In the data rows, the value 128 means zero.
Some points, one per row:
[213 166 154 139 108 100 114 121 117 103 141 116 118 108 152 130]
[169 173  78 148 103 245  93  72  77  92 176 149 166 164 103 134]
[116 108 145  76  86 112  89 112 100  94 114 162 131 120  76  82]
[ 97   5 162 144 128 138 132  59  91 141 116 151  79 142 134 143]
[153 109 150 107 108  83 100  98  96  98  67 144 129 117 105 104]
[127  91 117  35 116 129  67 118  89 151 105 142  80 166 162 185]
[126 118 156 110 142 110 134 113 124 133 101 145 169 108 113 103]
[114 174 135 110  75 119 113 130 121  82 139  89 103 114  87  87]
[131 135 153 108 134  99 182 129 159 144 118 167 194  94  96  75]
[127 126 120 124 150 106 151 171 164 143 142 116 133 130 107 112]
[200 191 149  90  98 150 115 179 148  90 129 130 130 171 176 199]
[145 162 142 103  89 133 131 132 133 119 213  80  96 114 173 152]
[103 134 127 126 127 139 157 156 158 152 149  97 123  83 126  92]
[ 93 106 110 136 160  65 145 152 150 140  97  87 144 144 171 176]
[130 128 120 144 162 138 129 127 127 110 104 171 174 119  91  93]
[140 138 165 139 108 113 137 138 139  95 123 137 134  81 108  76]
[152 145 130 153 163 165 113 143 128 116 104 152 153 142 143 151]
[132 182  90 148  49 137 143 171 161  91 157  86  72  73 158 107]
[121 126 129 185 135 135 136 112 123 111 141 118 162 109 116 104]
[131 156 140 118 123 111 136 110 123 108 127 154 121 126 174 162]
[110 130 160 136 106 119 141 122 132 127 103 128 128  98 133 108]
[147 157 165  99 152 136 154 130 143 181 139 164 201 111 141 122]
[125 112  44 199 112 126 132 120 124 118 161 172 142 101 119 101]
[131 151 133 147 174 115 155 126 142 127 124 146 129  67 122  77]
[127 116 164 124 139  92 159 171 171 134 110 114 130  96 147 117]
[104 116 111 144 138 103 140 172 158 183 120 149 106 126 118 120]
Here are 40 more points, each followed by its number:
[114 127 111 151 129 139 162 141 154 155 147 111 105  88 207 159] 0
[132 111  97 156 175 129 146 131 140 126 103 141 182 103 140 118] 1
[162 146 151 133 108 100 120 125 122 157  95 183 129  73 101  63] 2
[110  59  51 162 116 161  89  64  70 199 101 132 160 180 121 161] 3
[151 150 130 121 134 122 126 121 124  90 112 126 159 146 124 136] 4
[195 135 143  95 147  84 106 110 105 138 173  77 111 145 166 171] 5
[126 149 134 103 144 132 131 151 142 138 103 151 155 110 112 101] 6
[128 119 154 169  84 110 142 149 148 117 102 156 114 147  96 117] 7
[167 165 170 129 133 104 150  97 122  55 141  85  88 116  82  83] 8
[125 109 145 126 128 158  88 122 102 124 120 155 164 123 103 104] 9
[102 132  89 197 199 195 103 101  98 108  88 168 127 116 125 119] 10
[106 109 126 121 166 117 177 182 183 149 151  92 140 107 126 107] 11
[153 119 124 162 101 108 155 136 147 119 117 123 145 105 149 124] 12
[147 169 152 110 121 158 186 134 164 146 111 153 113 105 125 107] 13
[159 148 139 113 168 134 137 182 163 121 109 150 156 125 155 146] 14
[ 43 173 127 171 200 179 135 146 143 205 143 147 146  71 145  97] 15
[127 121  88  98 121 132 133 118 125 111  93 141 156 167  55 101] 16
[154 121 157 113 140 120 147 186 172 129  89 147 135 120 165 149] 17
[103 111 165 140 120  96 142 138 141 126  85 122 120 104 104  91] 18
[189 128 149 143  86  97 158 118 139 109 152 100 145 126 140 135] 19
[117 181 126 116 110 110 163 167 169 160 142 126 187 117 113 109] 20
[ 94 141 104 135 140 198  86 142 112 133 192 111  73  88  96  70] 21
[141  98 133 143  55 105 102 112 105  95 120 114  96 148 139 154] 22
[137 134 129 113 169  94 143 160 154 122  87 150 131 153 190 193] 23
[ 99 203  99 148 149 199 134 154 145 146 212 131 109 133 108 117] 24
[ 78  88  79 165 171 121  94  38  59 139 117 118 154 152 154 165] 25
[110  91 120  53 131  88 109 120 114 161 139 124 121 174 131 166] 26
[ 65 166  35 169 113 121 121 153 137 131 185 188  84  85 153 116] 27
[109  94  76 158 131 183 104  86  92 164 105 150 170 116 122 114] 28
[141 152 136 141 146 114 153 158 159 123 115 156 157 128 145 145] 29
[166 159 109 101 156 142 131 176 155 134  97 185 171 143 153 159] 30
[147 128 165 106 117 127 162 149 156 157  94 186 138  95 111  89] 31
[146 108 127 182 190 178 138 114 126  83 162 177 109 122 161 148] 32
[130 117 145 131 138 150 149 159 158 142 130 153 140 111 143 125] 33
[132 122 169 106 146  65 130 135 132  87 114 130 145  96 152 119] 34
[135  95 155  85 159 157 116 120 117 190  99 151 143 148 144 155] 35
[116 140 119 116 130 112 139 142 142 153 107 159 160 115 137 125] 36
[171 136 127 140  69 104 145 141 145 133 162  77 121 155  75 107] 37
[145 153 126 119 141 136 141 141 144 157  97 136 128 110 123 111] 38
[144 105 138 148 149 143 161 139 152 135 105 158 167 117 108 103] 39
Which three of these numbered points are nearest to each point below by angle, seen from the average point of the first points? Their numbers follow each, nearest first.
[185 195 111  97  88 225  91 122 104 111 206 108  89 139 117 131] > 24 21 37
[ 91 136  88 196 177 131 133 121 127 120 114 114 169 126 104 107] > 1 10 28
[ 50 134  69 232 106 119  96 122 107 132 193 194  63  60 142  89] > 27 21 15
[136  64 127 168 147 104 151 149 152 140 119 130 152 122 122 120] > 39 1 11
[167 111 104 189  80 100 147 142 147 121 113 140 135 100 144 118] > 12 19 7
[ 95 196 162 125 126 127 229 177 209 141 160  81 164 149  75 103] > 20 11 13
[101 114 155 156 138  69 144 112 128  89 114 111 144  77 102  69] > 18 34 8
[124 131 133 126 178 148 132 158 148 151  99 135 140 120 129 123] > 38 14 6
[132 123 102 113 125 120 147 152 153 124 109 123 148 145  94 116] > 16 11 20
[132 109 111 151 147  92 150 137 146 131 143 135 121 106 128 110] > 11 1 12
[114 104  48 109 141  80 117 116 115 161 115 149  72 159   4  58] > 16 37 3
[101  98  45  78  79  96 122  89 103  86 113 103 102 221  32 125] > 16 26 22
[177 108 116  99 129 137 175 161 174  99 155 173 164 135 140 144] > 30 14 29
[118 170 171 131  94  98 214 157 194 117 198  57 137 134  93 105] > 37 20 11
[ 99  96 123  81 115 101 101  89  90 163 116  91  97 199 123 182] > 26 3 25
[143 142 141 157 159 145 110 146 128 124 141 159 139 127 164 157] > 32 14 29
[139 125 142 125 142 114 142 165 156 122 105 138 124 133 140 142] > 17 23 14
[ 87 142 171 119 174 155 162 177 174 177 100 126 132  99 113  95] > 15 11 6
[115 105 117  63 104 109  92 102  94 176 125  98  96 177  99 144] > 26 3 35
[137  80 147  86 111 156 121  94 106 180 102 127 142 135 138 140] > 35 3 26
